In the data rows, 128 means zero.
Some points, one per row:
"142 131 138 83 151 149 128 160 124 120 138 112 98 169 213 128 170 126 150 77 100 100 138 159"
"129 141 144 81 194 175 63 191 161 78 113 139 122 161 251 128 168 120 137 118 112 105 114 176"
"110 141 166 117 146 169 149 156 126 101 94 150 116 164 233 84 191 141 110 121 90 81 137 145"
"114 133 148 119 158 164 110 189 135 88 113 152 94 163 221 114 181 132 125 104 100 75 119 163"
"101 134 186 68 131 178 148 138 125 105 100 133 108 135 175 51 175 154 35 150 99 133 153 140"
"5 109 135 59 149 153 158 138 119 102 86 107 97 108 172 100 163 134 56 95 77 128 141 164"
"71 120 188 78 131 182 131 163 122 112 49 133 82 138 176 38 156 129 50 141 100 133 138 175"
"102 136 155 133 153 151 136 173 128 84 93 153 109 149 234 94 198 138 114 94 92 78 124 150"
"140 127 133 88 175 152 144 187 158 113 164 114 100 174 191 149 174 126 174 83 94 95 118 168"
"115 122 178 83 166 157 107 121 136 98 100 140 65 169 184 92 168 128 124 86 101 108 146 155"
"138 127 148 74 142 169 164 154 117 128 118 106 115 164 170 112 169 124 125 122 88 131 153 153"
"114 149 151 100 155 158 178 145 124 110 104 113 145 163 255 93 191 140 129 102 91 111 145 146"
"83 121 181 69 128 179 141 181 119 125 55 110 91 133 170 36 152 119 48 141 100 135 136 187"
"111 132 161 88 161 162 129 117 130 98 104 141 85 168 188 117 182 144 124 100 100 107 152 136"
"51 132 132 105 133 155 188 111 121 111 60 116 97 127 222 125 190 152 126 115 72 103 159 150"
"77 137 120 111 139 149 184 178 123 111 130 97 152 152 254 131 199 146 193 82 79 110 130 174"
"127 141 131 87 158 185 94 197 137 114 110 89 122 170 247 146 164 115 172 151 120 108 117 183"
"82 124 133 127 139 170 177 111 117 108 35 138 87 152 202 132 184 139 107 118 79 112 157 161"
"88 128 125 119 139 167 189 104 116 104 58 135 101 144 203 139 190 148 102 115 73 111 163 149"
"55 113 128 81 152 154 163 140 132 121 95 96 77 133 162 145 164 128 87 90 79 131 149 187"
"88 139 134 110 153 167 200 138 118 102 69 128 138 134 255 114 196 139 108 140 71 100 144 152"
"152 144 136 79 189 179 65 198 157 95 124 117 123 173 248 141 163 119 149 123 123 105 116 184"
13 more points follow, each with its number after it:
"119 137 149 95 179 167 94 163 147 86 108 153 105 170 244 122 177 131 119 109 99 97 125 161" 0
"169 130 131 63 135 165 177 167 109 154 139 61 124 160 156 134 161 120 147 125 92 126 155 152" 1
"131 123 137 100 163 155 139 201 140 97 149 138 85 170 214 135 169 126 142 88 83 68 115 180" 2
"130 145 144 106 162 155 141 166 133 106 120 118 140 177 255 112 188 131 116 90 96 112 133 168" 3
"167 146 133 81 166 157 164 175 120 148 145 87 139 179 255 147 170 101 158 90 91 104 137 154" 4
"138 123 142 93 168 154 119 194 147 108 147 124 83 177 201 134 165 121 152 85 103 91 118 179" 5
"82 138 143 116 151 178 182 149 128 109 57 134 122 155 255 115 184 127 110 138 76 109 144 167" 6
"7 134 130 95 143 156 177 116 119 108 65 113 100 130 224 126 182 147 110 101 83 122 157 151" 7
"52 136 148 105 147 176 183 157 124 103 62 134 110 152 232 96 181 132 99 131 80 98 140 165" 8
"100 126 184 92 171 160 102 102 140 78 91 161 65 173 189 89 178 142 118 87 102 110 150 143" 9
"107 138 155 123 144 154 161 182 139 110 130 115 118 174 216 104 194 147 167 97 96 96 123 165" 10
"96 136 148 105 139 161 153 180 134 107 116 123 120 171 224 103 182 144 151 98 94 88 123 169" 11
"143 133 141 68 142 166 178 145 109 121 135 92 122 152 173 113 175 140 132 126 82 120 155 137" 12
Which two of these numbered points are nearest to each point below, looking only along the 2 directions in which the first points spread most? Their numbers follow each, nearest first.
"91 145 138 94 180 170 153 158 152 103 117 117 147 159 255 134 180 121 114 116 86 129 135 176" > 11 1
"96 144 142 119 124 162 154 195 135 143 129 88 116 198 238 145 186 130 202 103 95 101 132 187" > 4 10
"141 143 147 86 180 175 74 186 156 104 115 132 124 180 251 139 165 116 138 119 115 109 121 174" > 5 0
"133 129 139 115 133 163 152 218 144 148 132 89 115 196 195 128 171 113 185 92 98 105 114 205" > 2 4
"45 124 142 56 138 160 152 142 130 124 116 81 86 131 160 126 165 138 78 114 93 115 152 160" > 8 9
"122 119 137 92 152 157 164 192 158 123 144 117 109 177 171 140 168 128 152 83 83 114 118 199" > 3 11
"126 136 143 132 130 161 164 206 143 133 107 101 128 178 237 120 186 130 200 102 85 105 117 203" > 4 10
Now 13 new points, numbered from 0 again:
"127 145 134 84 170 169 130 177 145 116 126 93 139 166 255 134 169 117 148 112 99 113 128 185" 0
"0 133 136 103 148 159 169 107 127 92 61 136 96 134 226 124 185 150 104 100 81 128 158 153" 1
"0 113 149 66 156 162 150 122 127 96 82 119 91 114 176 98 170 140 63 107 88 122 145 151" 2
"127 142 132 125 137 155 182 179 143 108 131 112 151 161 249 121 201 153 195 95 82 109 122 184" 3
"64 122 133 73 153 164 143 126 131 101 90 108 89 128 170 124 171 142 75 111 98 119 147 158" 4
"134 149 149 86 161 145 163 165 135 106 156 119 151 171 255 119 193 129 140 77 92 107 135 151" 5
"87 147 131 81 173 158 90 159 146 79 142 101 141 154 253 145 185 141 167 104 109 120 132 160" 6
"124 122 145 80 149 161 131 159 122 135 95 93 75 167 175 119 154 113 138 95 103 110 140 175" 7
"102 126 169 95 160 167 119 123 133 103 84 142 67 174 186 112 174 133 127 107 102 108 147 150" 8
"18 113 140 90 163 159 155 107 135 94 83 128 76 130 172 118 174 144 78 89 86 125 146 157" 9
"154 154 148 101 154 152 143 165 135 131 138 91 142 178 255 121 194 126 135 100 108 93 135 152" 10
"133 124 143 73 143 159 133 180 122 125 139 113 81 181 207 118 147 113 145 78 101 95 132 184" 11
"127 143 141 88 163 155 168 146 120 121 120 105 127 178 255 127 175 121 152 88 83 117 152 161" 12
Which two of these numbered points are nearest to each point below, looking only along the 2 directions in which the first points spread most? Their numbers follow each, nearest first.
"55 129 160 67 138 183 161 128 130 100 95 125 96 133 172 100 174 151 56 157 87 116 155 143" > 2 4
"130 142 157 112 157 158 122 184 141 122 104 114 119 190 247 117 174 110 123 94 103 114 128 189" > 11 0
"141 136 130 100 165 154 177 148 109 126 95 98 135 172 255 134 178 107 136 94 74 121 151 166" > 12 5
"149 149 128 94 159 146 159 166 130 112 145 92 163 159 255 127 195 130 125 80 97 111 134 159" > 5 10
"100 138 130 139 132 153 188 177 120 113 102 118 155 162 255 129 216 148 178 111 74 112 127 164" > 3 12
"42 127 134 114 139 170 173 104 127 98 56 140 89 145 214 130 181 153 120 111 78 119 159 162" > 1 9
"132 144 140 94 147 154 179 163 120 125 107 100 146 168 255 104 186 132 138 98 81 112 144 162" > 12 5
